50 stands for zero in the data rows.
Every row has a hidden score. How much higher is the second row's score than the first row's in each pair? 10 means about the same, 20 much higher and 0 much lower. The score is a weighted sum of the row's numbers plus the product of two more (or one squared), each taken from its middle value.
c(66, 47, 55, 40, 41, 59, 56, 49, 48, 60, 46, 48, 48, 58, 43, 45)
c(57, 48, 40, 44, 44, 45, 44, 50, 49, 46, 47, 52, 47, 54, 59, 49) >> 12
c(49, 47, 57, 67, 53, 54, 44, 50, 49, 44, 46, 42, 48, 49, 45, 49)
c(69, 55, 66, 91, 97, 90, 25, 50, 49, 29, 54, 40, 51, 77, 66, 47) >> 15
c(76, 63, 66, 49, 87, 73, 26, 50, 55, 51, 97, 39, 51, 81, 83, 45)
c(40, 45, 64, 31, 39, 39, 38, 48, 47, 46, 45, 83, 50, 35, 53, 58) >> 9
c(27, 45, 21, 50, 38, 33, 74, 48, 48, 66, 47, 40, 50, 36, 36, 28)
c(62, 50, 52, 41, 43, 65, 58, 49, 49, 59, 46, 53, 48, 58, 45, 42) >> 7
c(46, 45, 61, 53, 41, 39, 57, 49, 47, 50, 46, 49, 49, 43, 39, 55)
c(21, 51, 11, 52, 36, 29, 77, 48, 46, 67, 59, 38, 52, 29, 33, 22) >> 18
c(58, 55, 56, 55, 61, 59, 43, 51, 53, 49, 62, 43, 47, 59, 64, 47)
c(87, 42, 17, 27, 51, 28, 23, 50, 47, 40, 41, 50, 51, 94, 85, 74) >> 9
c(61, 54, 67, 90, 84, 88, 28, 51, 50, 56, 50, 41, 51, 75, 62, 41)
c(43, 43, 67, 40, 37, 31, 78, 49, 48, 39, 45, 94, 51, 37, 33, 66) >> 18
c(47, 43, 67, 28, 37, 39, 33, 48, 49, 41, 43, 97, 51, 39, 56, 78)
c(60, 48, 45, 36, 40, 63, 66, 49, 48, 60, 47, 84, 49, 43, 43, 39) >> 16
c(58, 55, 56, 55, 60, 56, 43, 51, 53, 48, 58, 43, 47, 56, 65, 45)
c(39, 51, 39, 48, 42, 45, 61, 49, 50, 55, 49, 43, 47, 42, 43, 41) >> 10
c(57, 46, 68, 67, 53, 44, 44, 50, 48, 46, 44, 48, 51, 58, 38, 50)
c(30, 49, 13, 38, 37, 30, 79, 48, 47, 65, 50, 39, 51, 36, 34, 24) >> 16
c(70, 58, 63, 77, 83, 79, 33, 51, 51, 48, 67, 41, 49, 74, 66, 42)
c(38, 46, 55, 62, 43, 45, 60, 49, 49, 58, 45, 43, 48, 40, 44, 53) >> 13
c(36, 52, 23, 36, 40, 36, 66, 48, 48, 61, 47, 46, 49, 31, 38, 30)
c(32, 49, 30, 54, 41, 39, 67, 49, 49, 61, 53, 42, 48, 35, 40, 35) >> 6
c(62, 55, 62, 80, 86, 82, 30, 49, 49, 43, 57, 40, 50, 80, 69, 36)
c(45, 49, 55, 49, 50, 48, 55, 49, 49, 43, 46, 45, 48, 45, 44, 44) >> 12
c(69, 60, 68, 88, 97, 90, 25, 51, 51, 44, 57, 40, 51, 84, 71, 40)
c(50, 47, 61, 62, 53, 48, 46, 49, 48, 45, 47, 43, 49, 48, 43, 50) >> 12
c(47, 50, 53, 57, 56, 60, 45, 49, 48, 42, 47, 42, 48, 49, 49, 41)
c(27, 48, 25, 55, 39, 37, 70, 49, 48, 63, 53, 41, 49, 39, 37, 31) >> 10
c(60, 46, 51, 33, 38, 42, 73, 48, 48, 63, 45, 79, 50, 39, 37, 43)
c(47, 46, 59, 66, 51, 51, 42, 49, 48, 46, 45, 41, 49, 48, 42, 42) >> 7
c(44, 45, 62, 54, 42, 37, 62, 49, 48, 42, 48, 49, 49, 40, 38, 62)
c(30, 42, 61, 30, 37, 42, 33, 48, 48, 37, 44, 53, 50, 32, 56, 65) >> 8
c(46, 52, 53, 67, 61, 68, 43, 50, 48, 49, 48, 41, 48, 53, 57, 42)
c(69, 50, 52, 36, 41, 70, 60, 49, 49, 63, 45, 58, 49, 59, 45, 39) >> 9
c(52, 51, 55, 62, 55, 61, 46, 50, 50, 52, 48, 43, 47, 55, 50, 45)
c(49, 47, 51, 43, 42, 43, 57, 50, 48, 48, 45, 58, 47, 39, 42, 65) >> 11
c(28, 46, 56, 28, 38, 38, 43, 48, 46, 39, 44, 65, 51, 28, 66, 59)
c(45, 48, 52, 46, 42, 45, 57, 50, 49, 51, 47, 63, 47, 42, 44, 61) >> 6
c(86, 99, 40, 27, 95, 40, 36, 59, 99, 25, 80, 45, 51, 66, 85, 25)
c(42, 47, 63, 90, 64, 74, 36, 49, 47, 55, 46, 40, 51, 57, 53, 47) >> 4
c(29, 46, 24, 70, 39, 36, 56, 48, 48, 64, 62, 40, 49, 35, 37, 31)
c(35, 51, 21, 39, 38, 34, 70, 48, 48, 63, 47, 45, 49, 34, 36, 29) >> 9
c(53, 46, 64, 32, 39, 42, 34, 48, 47, 51, 45, 95, 50, 39, 47, 66)
c(50, 51, 55, 63, 56, 60, 44, 49, 49, 50, 47, 42, 47, 50, 49, 43) >> 13
c(35, 48, 34, 60, 41, 42, 55, 49, 49, 59, 53, 42, 48, 38, 41, 37)
c(83, 60, 63, 43, 84, 64, 25, 55, 64, 45, 98, 39, 51, 75, 93, 56) >> 17
c(70, 65, 61, 67, 67, 62, 34, 52, 53, 39, 77, 41, 49, 73, 80, 43)
c(60, 48, 38, 44, 47, 44, 44, 53, 50, 43, 47, 43, 47, 58, 67, 50) >> 10
c(52, 50, 54, 62, 57, 62, 45, 50, 50, 47, 48, 43, 47, 55, 52, 44)
c(55, 51, 56, 66, 63, 65, 43, 50, 49, 45, 48, 42, 47, 60, 52, 46) >> 9
c(44, 48, 55, 44, 42, 51, 49, 49, 49, 44, 47, 64, 47, 41, 47, 60)
c(35, 43, 58, 34, 39, 51, 34, 48, 47, 50, 45, 42, 49, 37, 46, 57) >> 8
c(44, 48, 55, 46, 43, 45, 61, 50, 49, 45, 47, 56, 47, 42, 44, 59)
c(67, 80, 48, 39, 65, 44, 41, 55, 73, 34, 62, 44, 48, 53, 56, 36) >> 7
c(59, 60, 63, 92, 98, 91, 26, 49, 49, 38, 52, 38, 51, 73, 64, 35)
c(90, 41, 17, 25, 54, 27, 21, 51, 46, 39, 43, 74, 52, 88, 97, 78) >> 10
c(78, 45, 37, 31, 47, 60, 36, 55, 51, 67, 42, 40, 85, 87, 51, 90)
c(40, 47, 55, 39, 41, 57, 39, 49, 49, 51, 46, 43, 48, 38, 43, 49) >> 7
c(31, 53, 20, 44, 38, 34, 70, 48, 47, 58, 46, 40, 50, 35, 35, 29)
c(46, 47, 57, 58, 45, 46, 51, 49, 48, 52, 46, 44, 48, 46, 43, 50) >> 5
c(87, 42, 17, 25, 56, 28, 22, 50, 47, 40, 43, 68, 52, 87, 82, 84)
c(61, 59, 67, 75, 99, 91, 23, 50, 50, 48, 67, 40, 52, 89, 87, 50) >> 12
c(30, 44, 65, 30, 38, 58, 41, 48, 47, 41, 43, 51, 51, 33, 43, 80)
c(71, 47, 31, 32, 59, 42, 32, 65, 59, 67, 46, 39, 99, 67, 63, 92) >> 8
c(51, 44, 52, 39, 40, 35, 71, 49, 47, 37, 45, 91, 49, 35, 38, 81)
c(64, 47, 41, 44, 46, 52, 44, 52, 51, 57, 46, 42, 56, 61, 49, 70) >> 5
c(65, 47, 34, 40, 47, 40, 39, 49, 48, 49, 46, 52, 48, 66, 61, 60)
c(43, 48, 56, 52, 42, 43, 56, 49, 49, 53, 47, 45, 47, 44, 42, 48) >> 11
c(50, 59, 53, 64, 62, 63, 45, 50, 50, 48, 53, 42, 47, 56, 61, 43)
c(46, 48, 55, 51, 43, 45, 58, 50, 49, 47, 47, 53, 47, 44, 44, 56) >> 10
c(55, 49, 46, 46, 49, 47, 46, 52, 52, 56, 46, 43, 58, 51, 56, 61)
c(44, 48, 57, 65, 48, 49, 51, 49, 48, 49, 47, 42, 48, 47, 44, 49) >> 9
c(58, 69, 45, 45, 55, 49, 46, 52, 64, 41, 55, 43, 47, 50, 59, 41)
c(45, 46, 58, 46, 42, 41, 62, 49, 49, 48, 45, 52, 48, 42, 41, 52) >> 9
c(47, 48, 57, 52, 43, 43, 58, 49, 49, 48, 47, 51, 47, 45, 42, 55)
c(76, 44, 24, 32, 44, 34, 29, 50, 48, 46, 43, 60, 50, 74, 73, 56) >> 9
c(56, 48, 43, 46, 48, 49, 48, 55, 53, 55, 47, 42, 60, 52, 51, 62)
c(54, 45, 65, 36, 39, 32, 67, 49, 47, 41, 45, 78, 50, 34, 34, 63) >> 8
c(33, 50, 25, 40, 41, 37, 68, 49, 48, 63, 48, 40, 49, 34, 39, 32)
c(44, 47, 58, 49, 42, 42, 57, 49, 49, 46, 46, 49, 48, 41, 41, 52) >> 7
c(32, 52, 24, 48, 39, 36, 71, 48, 48, 61, 51, 41, 49, 32, 38, 31)
c(61, 68, 47, 43, 60, 45, 43, 52, 63, 35, 61, 43, 48, 54, 57, 39) >> 4
c(81, 65, 67, 57, 86, 72, 25, 54, 56, 47, 99, 39, 50, 85, 92, 52)
c(64, 46, 36, 41, 50, 41, 40, 51, 49, 46, 46, 51, 48, 64, 68, 57) >> 7
c(78, 52, 51, 26, 38, 84, 79, 48, 49, 67, 41, 57, 52, 68, 45, 35)
c(44, 45, 60, 63, 46, 43, 54, 49, 48, 45, 45, 42, 49, 41, 40, 59) >> 10
c(57, 48, 42, 45, 46, 45, 45, 50, 49, 49, 47, 52, 47, 57, 62, 52)
c(51, 46, 56, 43, 41, 39, 67, 49, 48, 45, 46, 82, 48, 39, 39, 65) >> 9
c(50, 56, 55, 68, 67, 68, 41, 50, 49, 50, 56, 42, 48, 58, 62, 44)
c(60, 54, 58, 62, 68, 67, 40, 51, 51, 48, 66, 42, 48, 66, 64, 50) >> 11
c(48, 44, 50, 46, 39, 33, 75, 49, 47, 50, 45, 99, 50, 36, 36, 87)
c(60, 58, 62, 74, 80, 78, 33, 50, 51, 38, 58, 40, 49, 75, 69, 45) >> 13
c(84, 43, 46, 31, 49, 64, 36, 51, 49, 68, 44, 47, 63, 87, 50, 93)
c(40, 47, 54, 59, 45, 47, 57, 50, 49, 50, 46, 43, 48, 41, 44, 48) >> 14
c(29, 43, 60, 29, 38, 61, 29, 48, 47, 49, 45, 40, 51, 34, 41, 63)
c(45, 49, 56, 43, 42, 47, 46, 50, 48, 50, 46, 57, 47, 40, 51, 61) >> 12
c(49, 46, 56, 46, 41, 41, 63, 49, 49, 46, 45, 68, 48, 42, 41, 62)
c(40, 47, 57, 57, 42, 43, 61, 49, 49, 54, 46, 49, 48, 44, 42, 49) >> 9
c(41, 49, 53, 45, 43, 51, 48, 49, 49, 50, 47, 44, 47, 43, 48, 52)
c(42, 44, 61, 49, 43, 36, 53, 49, 45, 37, 44, 46, 51, 38, 36, 43) >> 11
c(47, 48, 55, 67, 57, 63, 44, 49, 49, 47, 46, 42, 48, 56, 49, 42)
c(62, 66, 62, 71, 84, 69, 31, 51, 56, 52, 72, 41, 50, 78, 86, 42) >> 7
c(36, 50, 36, 50, 42, 43, 62, 49, 48, 57, 49, 42, 47, 41, 43, 39)
c(37, 48, 34, 47, 41, 42, 64, 49, 48, 59, 49, 42, 47, 38, 42, 38) >> 11
c(35, 45, 57, 37, 40, 50, 41, 48, 49, 37, 45, 46, 49, 34, 49, 58)
c(62, 58, 56, 53, 56, 56, 42, 53, 56, 45, 68, 42, 47, 57, 68, 50) >> 9
c(57, 66, 58, 64, 64, 60, 40, 52, 54, 49, 67, 42, 48, 68, 71, 42)
c(66, 58, 61, 83, 85, 81, 31, 49, 49, 36, 59, 39, 50, 77, 70, 37) >> 13
c(33, 45, 18, 39, 38, 33, 75, 48, 49, 62, 48, 39, 50, 34, 34, 27)
c(33, 47, 32, 59, 41, 41, 58, 49, 49, 59, 59, 42, 48, 38, 41, 36) >> 10
c(36, 47, 34, 58, 41, 42, 55, 49, 49, 58, 52, 42, 47, 39, 42, 38)
c(47, 51, 55, 65, 59, 63, 45, 50, 50, 50, 50, 42, 47, 51, 53, 50) >> 8
c(42, 46, 62, 51, 40, 38, 66, 49, 48, 50, 46, 53, 49, 37, 37, 56)
c(55, 54, 64, 75, 71, 69, 39, 50, 46, 48, 45, 42, 50, 62, 52, 44) >> 8
c(47, 46, 59, 60, 54, 46, 49, 49, 47, 40, 44, 43, 49, 46, 42, 48)
c(49, 49, 57, 42, 42, 46, 49, 49, 49, 51, 47, 69, 47, 40, 54, 61) >> 10
c(52, 45, 63, 45, 43, 39, 58, 50, 48, 45, 46, 61, 50, 46, 39, 48)
c(62, 64, 60, 53, 68, 64, 37, 52, 57, 47, 76, 41, 49, 69, 76, 50) >> 13
c(80, 43, 20, 31, 64, 32, 28, 53, 47, 51, 44, 55, 53, 78, 86, 58)
c(37, 48, 34, 53, 41, 42, 61, 49, 49, 58, 50, 42, 48, 40, 42, 37) >> 15
c(50, 52, 61, 75, 65, 75, 39, 50, 49, 59, 51, 41, 49, 63, 59, 47)
c(38, 45, 62, 35, 40, 53, 36, 49, 49, 37, 46, 54, 49, 37, 45, 75) >> 15
c(31, 49, 24, 40, 39, 36, 72, 49, 48, 54, 46, 40, 49, 38, 37, 30)
c(47, 47, 57, 54, 43, 43, 58, 49, 49, 49, 48, 50, 47, 45, 42, 59) >> 9
c(49, 48, 64, 77, 55, 50, 48, 50, 49, 54, 46, 42, 50, 49, 42, 58)
c(66, 47, 45, 38, 51, 47, 40, 53, 51, 61, 45, 41, 58, 61, 56, 72) >> 8
c(37, 45, 63, 32, 39, 51, 38, 48, 49, 43, 43, 50, 50, 34, 45, 68)
c(44, 42, 63, 40, 40, 34, 62, 49, 47, 47, 42, 58, 51, 44, 34, 39) >> 7
c(47, 48, 56, 45, 42, 43, 62, 50, 49, 50, 47, 66, 47, 42, 43, 56)
c(65, 46, 57, 38, 40, 53, 61, 49, 48, 62, 44, 55, 49, 56, 40, 44) >> 9
c(35, 50, 32, 48, 41, 40, 66, 49, 49, 58, 49, 41, 48, 38, 41, 36)
c(46, 54, 55, 70, 66, 68, 45, 50, 50, 49, 47, 41, 49, 52, 58, 45) >> 9
c(44, 47, 61, 54, 40, 39, 61, 49, 48, 56, 47, 55, 48, 42, 39, 58)
c(49, 52, 56, 67, 59, 64, 44, 50, 49, 52, 50, 42, 47, 54, 51, 45) >> 10
c(44, 47, 57, 48, 41, 41, 66, 49, 48, 43, 46, 65, 48, 40, 41, 65)
c(40, 48, 53, 48, 43, 44, 60, 49, 49, 54, 46, 45, 48, 41, 43, 42) >> 7
c(43, 48, 55, 44, 43, 50, 46, 49, 49, 53, 47, 49, 47, 42, 47, 54)
c(40, 47, 55, 43, 42, 48, 45, 49, 49, 42, 47, 47, 47, 41, 49, 54) >> 12
c(47, 48, 53, 45, 42, 43, 61, 50, 49, 44, 46, 67, 47, 43, 42, 65)
c(36, 46, 62, 32, 39, 40, 38, 48, 48, 46, 45, 70, 50, 36, 59, 68) >> 7
c(55, 50, 49, 44, 43, 59, 58, 49, 49, 56, 47, 51, 47, 51, 46, 43)
c(71, 47, 57, 34, 38, 66, 69, 49, 48, 62, 46, 47, 50, 65, 42, 44) >> 10
c(44, 44, 69, 26, 37, 38, 31, 47, 47, 49, 44, 98, 52, 29, 52, 70)
c(48, 48, 56, 51, 43, 44, 53, 49, 49, 48, 47, 49, 47, 45, 42, 52) >> 10
c(45, 46, 61, 46, 40, 37, 68, 49, 49, 45, 46, 69, 49, 40, 38, 66)
c(37, 49, 37, 51, 42, 43, 62, 49, 49, 57, 53, 42, 47, 40, 42, 40) >> 10
c(39, 48, 39, 55, 43, 45, 54, 49, 49, 56, 51, 42, 47, 42, 44, 41)
c(43, 47, 60, 48, 40, 39, 67, 49, 48, 42, 45, 54, 48, 39, 39, 66) >> 13
c(46, 46, 58, 51, 42, 42, 59, 50, 48, 48, 46, 54, 48, 45, 41, 54)
c(63, 62, 59, 61, 63, 60, 39, 54, 58, 45, 66, 42, 48, 66, 74, 50) >> 12
c(49, 47, 55, 52, 41, 41, 62, 50, 48, 53, 46, 66, 48, 43, 41, 61)
c(49, 48, 59, 62, 56, 51, 45, 49, 48, 46, 45, 42, 49, 51, 43, 46) >> 9
c(73, 44, 28, 34, 46, 36, 33, 51, 49, 40, 44, 49, 49, 73, 69, 64)
c(46, 47, 54, 48, 43, 44, 62, 50, 49, 44, 47, 60, 47, 42, 43, 63) >> 11
c(18, 43, 9, 52, 36, 27, 67, 47, 47, 67, 51, 39, 51, 32, 32, 21)
c(39, 44, 63, 33, 39, 45, 42, 49, 48, 46, 45, 92, 49, 34, 45, 51) >> 2
c(25, 50, 23, 46, 39, 35, 72, 48, 49, 64, 51, 40, 49, 33, 36, 30)
c(75, 44, 40, 31, 52, 56, 33, 53, 49, 68, 43, 40, 72, 78, 50, 90) >> 5
c(41, 44, 59, 37, 40, 37, 59, 49, 48, 44, 46, 86, 49, 37, 38, 73)
c(39, 47, 55, 42, 42, 56, 45, 49, 48, 48, 46, 44, 47, 40, 45, 54) >> 12
c(51, 60, 56, 80, 78, 81, 33, 49, 49, 55, 56, 40, 49, 61, 67, 35)
c(43, 42, 68, 48, 42, 32, 73, 49, 47, 43, 45, 59, 51, 41, 34, 59) >> 10
c(68, 55, 60, 62, 82, 77, 34, 52, 52, 51, 66, 41, 49, 73, 62, 49)
c(71, 53, 67, 71, 94, 86, 26, 51, 54, 55, 68, 40, 51, 88, 81, 49) >> 11
c(42, 47, 60, 49, 42, 40, 66, 49, 48, 51, 45, 57, 49, 44, 39, 47)
c(76, 45, 26, 33, 49, 35, 32, 53, 49, 36, 44, 44, 50, 79, 80, 69) >> 17
c(60, 61, 59, 65, 70, 63, 38, 51, 54, 53, 69, 42, 48, 68, 73, 44)
c(32, 49, 31, 49, 40, 40, 67, 49, 49, 60, 49, 42, 48, 40, 40, 35) >> 12
c(63, 47, 34, 41, 46, 42, 41, 52, 49, 46, 45, 43, 48, 64, 61, 43)
c(74, 55, 64, 66, 82, 81, 29, 50, 49, 32, 66, 40, 50, 79, 66, 46) >> 18
c(61, 67, 46, 42, 57, 47, 43, 51, 63, 35, 60, 42, 47, 54, 56, 40)
c(48, 53, 53, 69, 65, 69, 42, 49, 49, 47, 48, 42, 48, 56, 59, 42) >> 9
c(40, 53, 36, 45, 42, 43, 60, 49, 49, 55, 49, 42, 47, 40, 43, 39)
c(38, 50, 33, 42, 41, 41, 61, 49, 49, 59, 48, 43, 48, 39, 42, 37) >> 9
c(59, 51, 46, 38, 41, 60, 68, 49, 49, 58, 46, 54, 48, 48, 45, 39)
c(31, 46, 27, 55, 40, 37, 64, 49, 48, 62, 54, 40, 49, 37, 39, 33) >> 9
c(56, 56, 56, 68, 69, 65, 40, 50, 50, 47, 55, 42, 48, 66, 67, 43)
c(42, 47, 60, 71, 49, 46, 55, 49, 48, 47, 45, 43, 49, 44, 41, 54) >> 12
c(54, 49, 47, 44, 43, 55, 59, 49, 49, 56, 46, 56, 47, 46, 45, 43)
c(46, 46, 64, 33, 39, 47, 33, 48, 47, 50, 43, 75, 49, 34, 44, 63) >> 8
c(27, 50, 22, 44, 39, 34, 66, 49, 48, 65, 48, 40, 50, 37, 36, 30)
c(66, 47, 41, 39, 46, 51, 41, 53, 51, 59, 45, 41, 64, 67, 54, 75) >> 9
c(46, 54, 53, 63, 59, 63, 46, 50, 49, 50, 50, 43, 47, 52, 57, 47)
c(51, 54, 62, 83, 74, 71, 38, 50, 48, 52, 49, 40, 50, 58, 52, 45) >> 8
c(54, 47, 63, 33, 41, 39, 36, 48, 49, 48, 46, 95, 49, 40, 56, 61)
c(42, 44, 66, 86, 46, 48, 42, 49, 48, 66, 47, 42, 51, 59, 37, 39) >> 9
c(49, 45, 60, 47, 41, 38, 65, 49, 48, 40, 46, 60, 49, 39, 39, 68)
c(56, 48, 44, 39, 41, 61, 62, 49, 49, 59, 45, 68, 48, 45, 45, 39) >> 7
c(51, 50, 59, 69, 59, 63, 38, 49, 48, 48, 46, 41, 49, 58, 48, 40)
c(58, 48, 53, 44, 43, 58, 57, 49, 49, 57, 48, 46, 47, 53, 45, 46) >> 11
c(46, 47, 62, 61, 40, 38, 57, 49, 48, 50, 45, 53, 49, 42, 39, 62)
c(39, 45, 59, 39, 40, 50, 40, 49, 48, 47, 47, 46, 48, 39, 46, 62) >> 9
c(46, 48, 57, 54, 44, 45, 56, 49, 48, 50, 45, 46, 48, 44, 44, 54)
c(62, 45, 35, 25, 37, 55, 79, 48, 47, 69, 43, 99, 51, 36, 37, 32) >> 15
c(24, 51, 19, 42, 38, 33, 73, 48, 47, 63, 47, 40, 50, 33, 35, 28)
c(38, 48, 38, 54, 42, 44, 56, 49, 50, 56, 52, 43, 47, 40, 44, 41) >> 9
c(49, 53, 54, 64, 59, 64, 45, 50, 49, 52, 48, 42, 47, 57, 53, 42)
c(36, 53, 14, 33, 38, 30, 75, 48, 47, 63, 47, 46, 51, 31, 33, 24) >> 19
c(47, 47, 57, 61, 45, 47, 46, 49, 50, 51, 46, 43, 47, 45, 43, 46)
c(70, 48, 55, 37, 41, 71, 62, 49, 48, 64, 44, 57, 49, 62, 47, 48) >> 9
c(40, 49, 37, 47, 42, 44, 61, 49, 49, 55, 48, 42, 47, 40, 43, 40)
c(49, 47, 51, 44, 41, 41, 65, 49, 49, 46, 47, 74, 48, 38, 41, 69) >> 10
c(77, 44, 34, 28, 63, 40, 33, 63, 57, 69, 47, 39, 78, 64, 63, 96)
c(49, 50, 57, 80, 74, 78, 32, 49, 47, 45, 47, 40, 50, 54, 56, 36) >> 13
c(55, 48, 48, 40, 41, 50, 62, 49, 48, 60, 46, 71, 48, 44, 43, 44)
c(29, 58, 22, 41, 39, 35, 64, 48, 47, 59, 47, 40, 49, 37, 37, 30) >> 15
c(65, 48, 37, 38, 62, 41, 36, 59, 56, 62, 45, 41, 71, 53, 60, 81)
c(66, 74, 46, 40, 64, 44, 41, 53, 68, 31, 67, 42, 48, 58, 59, 37) >> 13
c(46, 45, 58, 44, 41, 41, 65, 50, 50, 45, 45, 74, 48, 40, 41, 67)
c(50, 48, 55, 50, 42, 44, 60, 50, 49, 48, 47, 64, 47, 47, 43, 56) >> 8
c(28, 48, 26, 48, 40, 37, 69, 49, 47, 63, 52, 41, 49, 34, 39, 33)
c(32, 54, 24, 39, 39, 36, 62, 49, 49, 63, 47, 42, 49, 36, 37, 31) >> 11
c(69, 59, 61, 88, 98, 91, 25, 49, 49, 34, 52, 39, 51, 78, 77, 32)
c(50, 48, 58, 53, 47, 47, 51, 50, 48, 48, 45, 48, 48, 48, 43, 47) >> 8
c(43, 44, 65, 53, 42, 35, 59, 48, 47, 49, 44, 53, 50, 43, 35, 46)
c(46, 46, 58, 50, 42, 42, 57, 49, 49, 53, 46, 50, 48, 45, 42, 50) >> 11
c(37, 48, 53, 41, 41, 56, 43, 49, 48, 46, 47, 42, 47, 40, 44, 48)
c(29, 46, 20, 38, 40, 34, 74, 48, 47, 62, 49, 40, 50, 33, 34, 28) >> 11
c(42, 57, 52, 70, 64, 70, 48, 49, 49, 53, 48, 41, 49, 53, 58, 42)
c(56, 47, 42, 44, 46, 48, 45, 54, 53, 55, 47, 42, 65, 52, 54, 64) >> 11
c(55, 51, 60, 69, 72, 76, 36, 49, 51, 53, 57, 41, 49, 64, 68, 49)
c(48, 45, 59, 52, 40, 38, 67, 49, 48, 51, 44, 75, 49, 45, 39, 63) >> 9
c(54, 47, 39, 42, 52, 47, 41, 56, 53, 59, 46, 42, 77, 52, 53, 69)
c(45, 48, 52, 49, 43, 45, 61, 50, 49, 48, 47, 62, 47, 42, 43, 61) >> 9
c(45, 48, 55, 50, 42, 45, 60, 50, 49, 53, 47, 55, 47, 44, 44, 51)
c(35, 48, 33, 49, 41, 41, 63, 49, 48, 59, 51, 42, 48, 41, 41, 37) >> 11
c(57, 59, 55, 55, 53, 54, 44, 51, 52, 45, 66, 43, 47, 57, 64, 45)
c(38, 47, 56, 40, 41, 49, 42, 49, 48, 49, 45, 45, 48, 38, 47, 54) >> 7
c(17, 47, 10, 54, 36, 28, 71, 48, 49, 70, 66, 39, 52, 34, 31, 22)
c(27, 48, 23, 58, 40, 35, 67, 49, 47, 59, 57, 40, 49, 36, 37, 30) >> 12
c(56, 48, 40, 44, 44, 44, 44, 50, 48, 46, 48, 53, 47, 58, 56, 54)
c(38, 44, 66, 30, 38, 66, 29, 48, 47, 49, 44, 43, 50, 34, 38, 77) >> 9
c(42, 41, 68, 47, 36, 29, 75, 48, 47, 50, 42, 79, 51, 36, 31, 68)
c(49, 54, 55, 58, 60, 62, 46, 50, 51, 54, 55, 43, 47, 57, 56, 47) >> 10
